(in the rows, 128 means zero)
A state moves one step at a time under one of 7 hidden systems, and each row is a state written as 22 numbers. Each run below is a few steps of one system.
Zege, run 1 (10 x 22):
[[108 105 128  99 131 111 133 143  93 118 128 118  87 132 115 111 122  83
  138 115  85  98]
 [165 121 100 134 102 134 158 113  96 106 113 111 110 116 148 127 121 124
  126 114  92  90]
 [178 143 118 137  99 150 136 109 149 115  96 107 124 122 130 158 134 130
  154 123 151 113]
 [137 132 137 105 123 140 116 103 149 160 114 110 139 143 107 116 122 122
  159 139 183 126]
 [ 98 124 140 134 119 136 117 121 108 146 141 102 145 163 135  87 120 127
  124 161 153 131]
 [103 120 122 155  98 135 125 154 126 109 119 127 133 154 126 103 138 153
  119 142 103 151]
 [136 112 105 137 137 138 128 140 151 125 116 151 156 120 120 121 132 162
  142 117  94 140]
 [138 126 122 137 176 146 113 133 147 126 143 135 168 125 141 141 131 123
  133 116 127 120]
 [121 130 128 115 163 128 120 149 142 106 139 128 117 161 126 127 136  90
  119 128 143 121]
 [136 110 120 111 135  99 149 121 123 118 129 141 101 156 134  99 120 121
  114 129 129 119]]
binu, run 2:
[[195 146 115 133 158 128 123  77 177  73  81 130 189 192 186 140 135 130
  122 139 191 134]
 [144  98 185 118 106 117 108 115 222 148 139 162 134 225 110  93 117 136
  169 121 176 131]
 [104 121 144  93 121 140 152 117 126 170 193 141 155 182 115  39  85 201
  122 126 114 130]
 [102 155 122 136 151 112 150 134 122  95 143 186 165 133 166 119 116 208
   55 132 100 184]
 [124 130 136 103 167 110 118 153 198 120 111 224 119  95 111 168 122 147
  123  89 103 164]
 [130 136 153  69 190 134 127 114 132 177 176 167 109  91 125 140  83 100
  130  82 121  84]
 [111 165 149 100 155  91 152 117  83 112 176 138  62 133 160 134 112  93
   60 131 158 111]
 [140 115 117 111  96  55 163 120 116 123  90 159  30  97 110 134 131 124
  107 136 142 148]
 [164 124 140 130  80 106 147  77 103 172 115 132  97  48 133 165 101 151
  156 111 120 107]
 [110 193 177 130  80 154 117 114  92 133 131  92 106  86 139 188 111 118
  119 132 159 129]]
binu, run 3:
[[118 137 118 134 113 177 150 178 121 114 161 134  88 126 118 120 118 116
   97 107  81 100]
 [158 157  62 104 163 139 156 124 119 106  93 125 119  93 123 127 134 130
  103 135 145 126]
 [168 111 138 150 146  94 114  92 149 135 114 142 134 121 153 164 136 104
  138 130 176 122]
 [123 126 175 120  93 121 125 131 142 150 168 106  95 157 105 131 129 121
  159 118 153 113]
 [ 99 141 118 100 109 124 145 117  79 135 128  96 129 131 116  87 116 159
  124 151 121 139]
 [121 123 123 168 113 114 117 123 114 106  91 149 147 110 162 143 129 146
  105 142 101 156]
 [135 125 137 144 116 165 107 156 168 133 120 144 124 107 107 160 129 118
  152 104 109 124]
 [121 145 117 104 163 167 123 130 116 148 148 101 140 122 120 114 114 103
  132 133 142  98]
 [120 121 120 153 147 101 124 126 110 112 134 116 125 156 154 116 143 105
   94 155 160 133]
 [145  90 118 147 104 101 136 141 151 124 123 134 102 138 108 125 151 141
  150 125 121 135]]
nuvi, run 4, 10 rows:
[[126 100 136 108  99 117 124  80 116 167 114  83 162 186 117  52 114 145
  177 161 162 123]
 [ 97 127 140 163  96 145 119 134 103  96 143  87 191 198 160  92 135 166
  127 151  99 146]
 [103 123 112 130 128 166 110 184 176  86 102 151 170 159 105 113 141 161
  146 116  63 164]
 [138 100 115 133 197 165  99 139 187 154 139 181 189 133 131 109 113 125
  138 110 116 118]
 [136 116 147 157 178 129 113 147 173 121 191 146 130 186 152 138 142  93
   98 124 170 112]
 [155 118 111  98 141  83 167 143 166  91 145 153  74 185 109 103 145 136
  109 118 151 132]
 [166 116 119  99 156  66 169  81 121 117 138 161 143 137 159 121 114 181
  117 108 116 133]
 [122 156 188 108 127  95 130 115 128 104 168 137 133 130 156 190 120 158
  131  87 105 139]
 [ 93 169 169  53 125 131 132 137 138 131 135 162  88 119 102 136  91 129
  124  97 116 138]
 [108 140 147 118 134 127 132 103  97 160 128 180 103  95 161 110  69 117
   72 135 132 120]]
dadip, run 5:
[[149 146 110 131 112 168 163 144 124 145 144 155  69  88 123 124 100 120
   87 115 121  93]
 [170 150  95 153 125 123 157 105 111 147 134 120 101  69 136 162 137 140
  104 139 176 119]
 [131 120 145 145 117  90 112 120 137 164 133 109 105  89 105 179 156 121
  157 133 177 144]
 [ 79 119 151 115 118 114 109 145 101 171 156  95 108 103  84 129 137 113
  162 133 124 135]
 [ 79 131 120 147 115 135 119 149  64 123 128  88 128 106 127 122 138 109
  113 150  92 133]
 [119 119 104 168 101 144 115 155 118  98  73 122 125 106 128 144 146 117
  130 142  92 141]
 [147 115  92 144 121 179 113 146 155 132  93 114 146 111 103 131 142 118
  165 128 114 117]
 [139 130 100 142 144 173 118 144 137 126 137  82 152 156 116 110 148 107
  141 146 163 109]
 [123 109 111 148 120 119 124 139 139 117 124 105 134 187 122  87 151 129
  127 164 162 142]
 [126  90 122 148 112 115 126 119 140 136 121 129 165 170 127  83 131 168
  148 142 114 142]]
Zege, run 6, 10 rows:
[[ 95 140 186 109 171  84  88 128 154 131 166 118 142 153 120 171 151 110
  149 125 180 157]
 [ 60 128 160  67 142  88 125 139  90 126 150 133  98 153 115  89 108 113
  117 124 100 139]
 [122 129 124 140 101 121 153 119  75  98 117 153 113 108 173 124 102 141
   87 116  54 116]
 [170 150 127 147  95 159 134 137 160 109 102 157 109  82 134 190 122 136
  128  94 107 121]
 [150 150 126  95 157 152 121 110 154 177 132 133 119  83 101 148 115 112
  146 124 184 114]
 [103 135 139 139 140 114 115 111  87 160 155  94 114 128 138 116 126  89
  104 167 188 118]
 [ 96 114 136 151  68  95 132 148 103 120 125 108  79 138 111 116 149 133
  123 151 124 150]
 [135 108 109 130  94 116 147 121 117 144 112 124 136  91 109 125 130 185
  165 114  80 139]
 [135 143 126 141 147 158 108 119 120 131 123  97 187  91 139 169 134 130
  159 119 111 122]
 [103 137 132 112 152 158  94 155 140 122 105 106 124 136 107 134 138  68
  148 139 140 118]]
Mifa, run 7 (10 x 22):
[[115 124 134 117 150  84 105 164 188 115 133 108 151 131  68 185 197 166
  191 119 155 192]
 [ 57  82 150  70 179  68 104 123  87 173 156 114 144 137  95  75 120 117
  166 135 102 138]
 [ 88 103 149 174 137 125 113 145  72  85 154 128 148 161 202 118 122  91
   83 130  55 108]
 [157 143  88 110 112 176 153 167 167  54  71 166 114 140 129 129 122 135
  113  95  59 126]
 [192 135  95  81 179 151 146  72 155 164 110 157 157 106 136 105  90 137
  136 114 159  92]
 [155 130 181 160 138 116 105 101 165 137 175 124 131 180 163 159 135  97
  123 128 209 114]
 [103 128 150 104  72  94 142 151 156 115 134 127  67 189  80  97 142 151
  131 138 151 162]
 [106 133 117 119 111  95 157  89  69 158 131 138 140 100 145  85  95 195
  100 151 111 152]
 [117 167 161 168 129 144 107 138 126 102 138 147 162  89 171 207 129 145
  104 110 102 149]
 [105 159 127  64 155 152 115 171 164 122 116 145  90 104  73 148 124  99
  146 102 122 134]]
dadip, run 8:
[[ 79 161  64 137 146 200 134 187  67 161 168  68 130  53  81 112 142 133
  106 151 110 120]
 [117 115  60 212 150 116 106 159  93  89  82  86 136  92 143 159 195  92
   93 190 153 159]
 [137  42  96 182 107 116  96 169 180 143  87 117 126 126  74 125 182 107
  203 136 106 138]
 [126 105  85 125 136 186 129 153 111 140 166  34 183 155  85  82 153 136
  196 126  94  88]
 [118 144  99 144 127 133 124 138 102  47 101  52 173 214 151 103 174 119
  118 173 147 148]
 [131  77 120 134  96 113 107 123 182  96  40 157 158 205 126  71 131 139
  162 149 115 160]
 [150 110 133 123 135 198 119 114 168 142 148 136 217 192 143  68  93 167
  163 107  89  99]
 [139 184 129 111 163 165 144 136 163  62 163 127 178 220 164 114 130 164
   82 127 157 140]
 [145 115 120  87 167  76 141  99 187 105  88 205 134 181 141  83 110 158
   98 134 165 170]
 [158  89 165 116 170 102 135  82 156 167 181 197 162 157 171 101  82 153
  130  93 108 101]]
nuvi, run 9:
[[ 79 186 190  82  71 233 100 152 154 163 134 140 144 128  95 113  64 152
  152 107  99 127]
 [ 76 161 119 158 148 204  95 146 135 170 118 181 149 115 144  76  79 120
   48 180 164 149]
 [124  82 108 239 107 119 115 174 160 145 138 177  91 110 130 132 158 118
   76 161 146 154]
 [184  90  63 155 129 124 175 154 153 161 177 115  90  87  74 133 173 168
  151 110 132 107]
 [145 152  83 104 207 102 145 108  89 128 165  65 163  99 121 155 168 146
  134 135 167 127]
 [ 77 119 156  96 153  54  99 130  92  93 110  90 121 144 127 156 160  81
  158 136 126 153]
 [115  92 143  83 103 121 129 122 100 126 104 124 105 154 122  86  96  91
  169 107  59  85]
 [151 159 126 138 119 196 133 109 105  95 114 122 162 144 185 122  91 117
  104 119  94  87]
 [143 160 140 148 101 159 104 136 183  90  68 153 128 136 138 169 134 122
  121 132 153 157]
 [150  99 135 129 109 128 117 106 182 188 113 162 122 126 101 103 111 144
  162 136 173 135]]
sudel, run 10, 10 rows:
[[ 91  89  95 174 129  66 155 157  74 130 183 100  99 136 119  93 170 152
   88 164 123 151]
 [124  92  94 124 136  57 155 136  79  94 118 113 120  93 122 147 162 152
  147 110  47 141]
 [137 136 140  91 172 120 116 126 117  96 128 104 156 102 136 192 140 102
  176  80  76 104]
 [125 158 152  72 160 155 107 127 140 106 127 103 113 162 123 145 116  48
  145 113 155  91]
 [152 124 123 109 103 149 137  95 131 142  96 126  96 170 132  75  92  85
  122 152 165  91]
 [172 121 122 171  56 155 150  99 137 139 112 130 127 141 151 106 107 167
  126 135 133 113]
 [141 156 130 144  91 144 139 135 163 118 127 130 149 121 112 155 143 203
  136 124 136 169]
 [ 90 136 137 113 166 112  98 132 147 147 129 138 170 119 107 129 136 159
  140 144 151 179]
 [ 75  99 148 143 154 114  93 143 110 148 150 136 146 145 138 102 126 100
  120 143 114 137]
 [110 107 112 140 127 133 140 168 112 108 142 141  99 140 130 106 127 109
  103 121  75 110]]
sudel, run 11:
[[ 79 165 106 117 120 159 108 179 111  67  71  96 119 132 106 132 150  98
  118 152 112 157]
 [139  85  78 132 150 153 103 136 140 160  64 137 138  87  98 103 125  89
  165 140 112 113]
 [162 106 110 192 134 185 119 144 140 146 179  83 160 140 137 134 153 108
  146 127 137  79]
 [146 134  88 124 124 123 157 159 153  87 138  85 106 183  92 109 177 144
  130 144 165 138]
 [154  80  97 106 150  76 135  85 133 139  91 127 168 148 123  88 137 162
  170 137 127 138]
 [128 102 175 154 123 127 103 123 147 111 159 122 187 183 163 140 133 139
  165 103  88 115]
 [110 150 140  80 141 148 134 166 171  76 137 149 122 194 110 107 122 135
  121 106 109 140]
 [145 116 103 108 179 127 126  96 142 129  92 185 158 140 159  82  92 122
  103 136 131 125]
 [153 104 160 194 117 128 116 124 160 121 144 175 130 153 183 149 119 113
  102 120 130 115]
 [140 138 137 112 121 114 163 156 173 124 167 178  75 135 103 134 128 160
   99 102 139 141]]
Koluz, run 12, 10 rows:
[[135 153  99 128 149 128 131 123 148 159 140 104 154 102  91 132 156 181
  134 158 203 171]
 [ 74  97 134 128 164  78  95 137 120 171 139 124 142 117  97 115 148 129
  144 159 159 168]
 [ 77  84 152 144 137  96 113 155  95 143 177 126 119 137 124 116 136 112
  136 121  77 126]
 [119 131 120 133 125 140 144 162  96  80 142 114 122 127 140 144 137 126
  117 104  50 112]
 [156 145  96 123 136 151 131 130 127  82  76 120 131 107 141 160 134 103
  134 114  97 113]
 [172 124 121 120 131 138 120 103 149 132  94 118 117 130 129 140 125  85
  154 127 166  95]
 [147 126 136 113 112 117 142  98 131 145 140 109 109 171 127  93 119 123
  131 144 176 109]
 [120 128 132 132 103 109 144 106 114 128 128 125 142 156 139  93 119 174
  114 150 139 149]
 [112 120 144 147 110 129 113 130 141 137 119 145 165 122 132 131 127 172
  142 127 102 160]
 [106 134 145 121 144 158 102 157 154 132 144 132 152 126 109 144 130 129
  149 111 110 133]]
Koluz, run 13, 10 rows:
[[158 188 125  64 159  76 191  97 131  85 139 194  68 127 159 145  97 160
   46 105 160 139]
 [146 159 173 137 119  53 131  68 133 135  98 205 107  67 181 200 100 160
   81 128 171 170]
 [107 167 219 111  74  97 114 117 147 180 156 164  63  70 105 203 102 145
  134 103 169 151]
 [ 58 213 178  75 118 140 131 128  69 168 174 121  81  62 109 150  86 129
   85 128 152 142]
 [ 69 170 131 178 103 143 114 138  47 155 122 123  93  33 150 158 114 102
   56 175 140 147]
 [117 126 103 182  62 153 131 158  82 184 124  97  62  16  87 166 142 114
  137 142 118 117]
 [126 152  85 118 123 159 146 128  48 172 153  24 112  42  81 145 149 118
  162 137 135  91]
 [106 130  86 157 124 120 114 123  39 127 103   7 139 104 119 129 176  84
  150 188 158 122]
 [109  68  98 155  68 116 112 130  74 140  73  50 115 133  94  84 157  93
  191 167 102 115]
 [138  83 102 130  93 164 131 115  81 135 123  41 178 161 122  71 128 132
  204 127  65  75]]
Mifa, run 14, 10 rows:
[[147 102 134 119 175 110  98 107 156 132 118 121 167 148 135 142 143 103
  171 122 150 119]
 [112  94 160 122 122 117 112 132 143 129 146 120 131 201 127  94 128 101
  155 128 124 113]
 [119 120 120 130 105 137 142 126 114 107 124 128 138 184 145  70 113 152
  107 143 106 129]
 [144 142 116 142 128 140 134 113 144 106 104 161 172 130 160 127 114 175
  109 128 113 149]
 [133 145 149 109 155 142 112 128 180 138 137 167 155 128 124 145 116 147
  136 107 141 142]
 [107 134 150 101 164 119 122 135 142 147 172 144 116 153 121 108 117 113
  110 130 161 127]
 [115 124 132 142 126  97 143 139 117 119 151 153  92 148 145 111 126 126
   80 141 136 135]
 [142 133 122 129 106 106 158 128 128 114 129 157 102 106 132 142 122 165
  108 111 101 139]
 [142 159 137  96 142 121 142 108 123 129 140 133 124  88 131 166 115 148
  129 102 127 125]
 [119 155 158 102 141 116 117 119 120 127 132 118 103 115 131 163 126  93
  127 124 159 123]]

Name the system that made each run.
run 15, 2 rows:
[[ 98 113 201 114  83  95 130 109 157 182 164 198  99 161 123  84  78 171
  116 123 136 151]
 [100 168 152 114 136 137 154 115  91 155 189 162 155  84 154 131  83 205
   83 108  90 145]]

dadip
run 16:
[[127  53 157 176 134 125  77 107 114 183 130 128 145 107 153 132 112  56
  179 121  93  76]
 [140 136 136 133  83 171 154 167 126  94 195  60  86 197 111 121 151 111
  140 107 115  73]]

Koluz
run 17, 2 rows:
[[134 135  96 111 149 119 126 123  97 100  84  84 128 100 123 151 149  97
  148 134 121 121]
 [144 114 132 125 118 143 103 123 136 136 107  92 122 127 115 143 136  80
  181 121 131  96]]

sudel
run 18:
[[ 90 140 144 148 150 152  97 117 142 170 139 158 195 130 144  98 100 171
  105 161 154 169]
 [ 87 107 142 181 133 147  96 187 169 156 170 164 134 127 107 128 143 137
  112 135 123 159]]

Koluz
run 19 (2 x 22):
[[110 151 169 123 159 173  85 143 110  68 134  88 199 145 175 191 130  87
  163  84  51  99]
 [120 169 111  67 130 170 131 175 161  47  66 136  73 180 103 117 127  66
  112 119 120 120]]

dadip
run 20 (2 x 22):
[[150 139  89  72 210  89 144 122 135  78 109 133 118 139 132 140 144  95
  113 119 152 122]
 [165  84 158 126 140  85 116  75 134 142 114 147 114 154 167 132 108  71
  148 119 149  88]]

sudel
run 21 (2 x 22):
[[156  92 105 141 103 100 176 133 125 122 130 186  66 117 138 104 110 150
   94 111  79 111]
 [179 154 120 137 149 117 159 103 124 115 150 151 143  75 161 190 126 173
  110  92 111 124]]

sudel
run 22:
[[138 115 117 110  68 114 150 109 117 125  99  88 125 149 101  95 135 171
  178 134 110 132]
 [132 142 135 149 102 152 118  99 111 114 100 117 194 129 167 131 109 170
  139 131  95 139]]

binu
run 23, 2 rows:
[[114 155 135  81 195  74 166 116  78  61 195 110 157 186 180 128 134 154
   81 109 104 127]
 [122 128 144 160 103  78 110 130 143  46  41 185 117 133 180 176 137 124
   97 132  94 180]]

Koluz
run 24:
[[122 134 102  83 101 155 179 164 141 177 156 165  56  89  57  84  99 178
  119 106 103 125]
 [140 167  86 157 173 137 144  79  58 137 138  95 197  66 187 144 125 168
   81 159 147 135]]

sudel
run 25, 2 rows:
[[103  84 115 119 140 130 109 108 148 184 128 117 197 187 102  19 120 174
  161 172 161 155]
 [ 89  97 144 204 147 129  99 139 136 123 174 143 221 189 180  96 138 175
   97 156 114 168]]

Mifa
run 26:
[[ 87 105 139 231 115 126 110 195 125 141 212 115 110 120 125 155 180 123
   93 149 135 147]
 [104 126  65  90 141 119 165 195 110 110 130 118  76  72  54 124 163 154
  133 108  61 144]]

Koluz
run 27, 2 rows:
[[125 167  85  88 121 146 142 142 127 130 107  79  89 115  62 113 151 128
  136 153 183 137]
 [133  91 115 157 142  80 109  73  88 162  99 106 169 105 157 121 132 127
  145 168 157 135]]

binu
run 28 (2 x 22):
[[180 140 145 141 115 124 146 103 156 111 134 150 120 143 164 162 119 143
  117 106 144 113]
 [137 166 158  88 127 128 132 114 160 135 145 134 110 139 116 146 117 142
  130 116 180 138]]

Zege
run 29:
[[ 96 170 164 160  89 167  84 133 138 162 131  84 162  96 105 176 144 153
  156 154 178 169]
 [ 46 120 122 114 141 142  83 164 116 178 113 111 138 101  68  91 131 115
  148 167 133 169]]

Zege
run 30:
[[158 155 117  69 190 103 111  65 137 180  98 109 147  64 104 165 128 108
  170 140 228 129]
 [ 83 108 189 143 118  61  95 105 100 176 172  96  91 166 131 116 138  79
  123 174 215 132]]

Koluz
run 31 (2 x 22):
[[ 85 155 148  81  79 145 116 110  84 113  74  74 152 158 120  89 103 138
  161 150 103 141]
 [105 117 140 169  94 193  83 117 111 145  88 117 187 145 159  90  96 109
  142 156 100 116]]

Koluz
run 32:
[[183 102  63  97 138  91 152 126 160 113  71 114  73 128  77 120 169 107
  163 136 169 125]
 [174  75 142 133 133  76 133  51 111 164 144  92 163 163 159 103 127 133
  175 133 159  93]]

Zege
